50 stands for zero in the data rows.
Some points:
(50, 37, 50, 29, 55, 59, 57, 42, 60, 50, 14, 36, 0, 69, 30, 51, 53, 40, 52, 58, 57, 58, 60, 41, 42, 40, 39, 57, 51, 47, 69, 48, 43, 46, 53, 26, 49, 66, 36, 38, 58)
(52, 34, 38, 36, 25, 42, 59, 44, 53, 52, 77, 51, 67, 40, 49, 39, 57, 59, 48, 56, 44, 65, 57, 31, 63, 37, 35, 41, 55, 71, 68, 83, 46, 61, 50, 42, 49, 28, 56, 41, 50)
(63, 36, 53, 53, 47, 46, 64, 35, 47, 48, 76, 56, 22, 54, 64, 68, 63, 57, 40, 74, 38, 62, 58, 64, 49, 64, 59, 36, 62, 48, 33, 45, 81, 45, 22, 45, 76, 41, 63, 50, 79)
(60, 69, 62, 71, 24, 38, 54, 52, 66, 64, 2, 54, 71, 51, 81, 37, 60, 76, 48, 68, 48, 66, 54, 29, 35, 51, 52, 46, 57, 48, 46, 42, 37, 65, 77, 39, 45, 63, 60, 30, 63)
(31, 62, 49, 64, 47, 45, 41, 28, 62, 41, 52, 45, 62, 51, 67, 63, 47, 35, 40, 25, 60, 54, 45, 45, 81, 46, 58, 84, 55, 38, 78, 41, 63, 41, 44, 43, 54, 31, 56, 42, 71)
(57, 60, 40, 62, 60, 35, 65, 37, 48, 62, 45, 63, 35, 59, 54, 15, 59, 40, 61, 58, 62, 46, 19, 38, 77, 43, 70, 46, 60, 54, 53, 75, 77, 41, 59, 77, 43, 40, 74, 39, 39)
(44, 39, 66, 65, 52, 55, 52, 55, 50, 32, 43, 69, 67, 43, 62, 41, 54, 14, 56, 42, 36, 68, 56, 46, 40, 35, 58, 37, 59, 29, 67, 52, 50, 51, 50, 24, 54, 72, 46, 59, 40)
(48, 44, 54, 41, 62, 58, 65, 56, 65, 88, 61, 71, 68, 53, 64, 47, 26, 60, 51, 35, 59, 55, 40, 30, 35, 50, 61, 73, 62, 48, 22, 70, 34, 58, 33, 45, 43, 36, 38, 69, 44)
(40, 63, 54, 42, 46, 57, 46, 18, 35, 36, 43, 45, 87, 49, 27, 34, 63, 50, 44, 34, 60, 29, 41, 63, 51, 49, 44, 44, 50, 60, 38, 47, 57, 61, 15, 30, 36, 65, 55, 44, 54)
(61, 38, 69, 55, 55, 47, 38, 23, 49, 57, 46, 54, 44, 42, 33, 60, 28, 50, 46, 75, 53, 59, 30, 61, 96, 45, 46, 71, 46, 59, 53, 60, 49, 61, 79, 48, 63, 68, 53, 72, 53)
(47, 69, 66, 61, 59, 60, 55, 52, 22, 64, 46, 53, 41, 54, 38, 71, 45, 34, 56, 71, 45, 46, 65, 58, 26, 56, 30, 64, 39, 22, 46, 72, 38, 57, 41, 53, 48, 24, 73, 57, 64)
(39, 68, 44, 34, 72, 38, 62, 49, 36, 54, 27, 66, 30, 44, 59, 43, 26, 60, 43, 41, 42, 70, 66, 67, 59, 51, 35, 40, 39, 38, 61, 40, 49, 46, 33, 76, 44, 68, 43, 67, 58)
(89, 45, 38, 45, 51, 36, 51, 41, 64, 59, 56, 43, 74, 39, 29, 64, 40, 56, 82, 45, 66, 34, 60, 83, 1, 45, 30, 34, 63, 28, 69, 65, 75, 26, 70, 80, 59, 39, 26, 50, 44)
(56, 63, 52, 49, 50, 45, 36, 84, 61, 57, 49, 37, 62, 59, 50, 44, 38, 26, 58, 31, 60, 38, 36, 75, 62, 52, 59, 16, 52, 66, 55, 50, 45, 62, 40, 48, 61, 42, 29, 37, 75)
(50, 42, 60, 47, 51, 40, 38, 54, 42, 51, 86, 36, 52, 48, 66, 39, 20, 33, 38, 59, 81, 34, 53, 26, 36, 26, 43, 43, 45, 44, 37, 27, 43, 62, 30, 58, 45, 64, 42, 39, 45)
(24, 50, 46, 30, 56, 45, 65, 42, 59, 52, 65, 17, 71, 57, 55, 64, 77, 48, 70, 53, 19, 69, 22, 39, 49, 65, 47, 47, 38, 47, 29, 37, 43, 55, 69, 65, 44, 64, 50, 56, 61)
(69, 65, 50, 71, 51, 52, 56, 49, 61, 53, 58, 60, 25, 31, 37, 57, 62, 41, 42, 56, 32, 65, 28, 50, 64, 46, 37, 30, 42, 69, 78, 23, 60, 53, 42, 29, 26, 45, 56, 80, 46)
(23, 46, 44, 68, 41, 30, 49, 53, 47, 62, 54, 20, 53, 51, 42, 30, 55, 46, 38, 61, 41, 18, 74, 55, 41, 68, 47, 61, 62, 55, 63, 61, 50, 30, 67, 51, 44, 57, 30, 59, 45)
(41, 78, 59, 59, 45, 47, 49, 59, 57, 0, 53, 29, 34, 56, 53, 42, 30, 62, 62, 56, 45, 39, 67, 55, 60, 49, 57, 58, 33, 36, 30, 62, 51, 50, 50, 35, 51, 48, 27, 35, 27)
(66, 35, 56, 49, 47, 75, 39, 37, 45, 80, 57, 28, 35, 34, 58, 46, 67, 62, 52, 19, 51, 62, 70, 61, 44, 83, 79, 62, 35, 48, 50, 50, 60, 70, 63, 54, 33, 60, 58, 49, 51)
(37, 43, 42, 50, 61, 46, 69, 75, 55, 30, 65, 94, 35, 33, 29, 57, 73, 59, 54, 38, 74, 37, 75, 50, 58, 41, 60, 50, 48, 51, 29, 58, 47, 56, 66, 58, 53, 64, 46, 48, 53)
(80, 36, 43, 45, 40, 42, 56, 57, 46, 38, 49, 52, 51, 27, 49, 54, 37, 29, 50, 49, 37, 31, 49, 33, 38, 59, 51, 87, 62, 69, 33, 41, 39, 34, 33, 50, 64, 73, 60, 60, 56)
(24, 11, 51, 66, 60, 59, 62, 78, 56, 40, 17, 26, 64, 38, 49, 41, 36, 65, 57, 54, 50, 42, 52, 51, 43, 57, 38, 44, 55, 42, 51, 31, 56, 56, 48, 38, 53, 22, 60, 60, 42)
(63, 51, 46, 45, 69, 45, 23, 55, 63, 37, 63, 75, 40, 82, 38, 27, 67, 45, 61, 46, 45, 47, 63, 57, 46, 62, 34, 67, 50, 45, 27, 47, 30, 46, 53, 63, 51, 49, 49, 45, 32)
(44, 58, 37, 54, 59, 58, 41, 59, 42, 55, 78, 56, 47, 49, 80, 53, 33, 74, 43, 48, 50, 49, 25, 49, 62, 67, 50, 45, 50, 35, 36, 46, 35, 37, 64, 15, 49, 64, 72, 31, 49)
(52, 54, 58, 43, 63, 69, 32, 32, 61, 25, 33, 66, 32, 38, 45, 67, 39, 58, 32, 55, 39, 50, 45, 6, 31, 64, 45, 27, 46, 52, 73, 57, 51, 49, 49, 73, 66, 58, 54, 62, 54)
(41, 63, 39, 46, 29, 63, 52, 59, 42, 52, 59, 44, 50, 52, 12, 42, 44, 50, 23, 59, 45, 58, 52, 61, 36, 49, 63, 50, 60, 56, 26, 25, 48, 52, 71, 63, 51, 20, 44, 27, 29)
(51, 43, 39, 43, 60, 72, 45, 64, 55, 30, 39, 60, 62, 53, 67, 52, 62, 29, 48, 77, 74, 56, 55, 82, 42, 49, 66, 35, 40, 70, 61, 59, 34, 30, 53, 71, 33, 35, 45, 45, 54)
(26, 42, 48, 51, 5, 56, 34, 55, 32, 53, 42, 57, 44, 77, 43, 52, 43, 65, 74, 30, 59, 47, 37, 47, 51, 35, 44, 43, 45, 58, 52, 38, 43, 41, 37, 57, 49, 54, 54, 72, 48)
(63, 55, 50, 35, 46, 49, 39, 53, 31, 69, 43, 39, 48, 40, 67, 80, 97, 63, 33, 28, 46, 56, 23, 62, 76, 38, 47, 62, 54, 53, 31, 62, 57, 55, 42, 66, 48, 37, 35, 37, 21)
(60, 50, 46, 41, 64, 36, 54, 52, 39, 64, 54, 46, 88, 78, 51, 69, 49, 62, 48, 50, 32, 39, 70, 36, 55, 28, 66, 50, 36, 65, 84, 35, 57, 55, 48, 30, 65, 54, 60, 49, 43)
These points spread out most along one direction. Take the direction at right angles to it along which they spread out most. Go by this last direction. How far along it is each point below, from 0 to 99? The average is 50, and the first point in the table lies past the average. One standard deviation of the points above along it is 16.
(89, 45, 38, 45, 51, 36, 51, 41, 64, 59, 56, 43, 74, 39, 29, 64, 40, 56, 82, 45, 66, 34, 60, 83, 1, 45, 30, 34, 63, 28, 69, 65, 75, 26, 70, 80, 59, 39, 26, 50, 44) 49
(41, 78, 59, 59, 45, 47, 49, 59, 57, 0, 53, 29, 34, 56, 53, 42, 30, 62, 62, 56, 45, 39, 67, 55, 60, 49, 57, 58, 33, 36, 30, 62, 51, 50, 50, 35, 51, 48, 27, 35, 27) 49
(48, 44, 54, 41, 62, 58, 65, 56, 65, 88, 61, 71, 68, 53, 64, 47, 26, 60, 51, 35, 59, 55, 40, 30, 35, 50, 61, 73, 62, 48, 22, 70, 34, 58, 33, 45, 43, 36, 38, 69, 44) 31
(23, 46, 44, 68, 41, 30, 49, 53, 47, 62, 54, 20, 53, 51, 42, 30, 55, 46, 38, 61, 41, 18, 74, 55, 41, 68, 47, 61, 62, 55, 63, 61, 50, 30, 67, 51, 44, 57, 30, 59, 45) 47
(63, 51, 46, 45, 69, 45, 23, 55, 63, 37, 63, 75, 40, 82, 38, 27, 67, 45, 61, 46, 45, 47, 63, 57, 46, 62, 34, 67, 50, 45, 27, 47, 30, 46, 53, 63, 51, 49, 49, 45, 32) 42
(52, 54, 58, 43, 63, 69, 32, 32, 61, 25, 33, 66, 32, 38, 45, 67, 39, 58, 32, 55, 39, 50, 45, 6, 31, 64, 45, 27, 46, 52, 73, 57, 51, 49, 49, 73, 66, 58, 54, 62, 54) 88
(69, 65, 50, 71, 51, 52, 56, 49, 61, 53, 58, 60, 25, 31, 37, 57, 62, 41, 42, 56, 32, 65, 28, 50, 64, 46, 37, 30, 42, 69, 78, 23, 60, 53, 42, 29, 26, 45, 56, 80, 46) 73
(63, 36, 53, 53, 47, 46, 64, 35, 47, 48, 76, 56, 22, 54, 64, 68, 63, 57, 40, 74, 38, 62, 58, 64, 49, 64, 59, 36, 62, 48, 33, 45, 81, 45, 22, 45, 76, 41, 63, 50, 79) 56
(66, 35, 56, 49, 47, 75, 39, 37, 45, 80, 57, 28, 35, 34, 58, 46, 67, 62, 52, 19, 51, 62, 70, 61, 44, 83, 79, 62, 35, 48, 50, 50, 60, 70, 63, 54, 33, 60, 58, 49, 51) 35
(51, 43, 39, 43, 60, 72, 45, 64, 55, 30, 39, 60, 62, 53, 67, 52, 62, 29, 48, 77, 74, 56, 55, 82, 42, 49, 66, 35, 40, 70, 61, 59, 34, 30, 53, 71, 33, 35, 45, 45, 54) 51
(80, 36, 43, 45, 40, 42, 56, 57, 46, 38, 49, 52, 51, 27, 49, 54, 37, 29, 50, 49, 37, 31, 49, 33, 38, 59, 51, 87, 62, 69, 33, 41, 39, 34, 33, 50, 64, 73, 60, 60, 56) 57
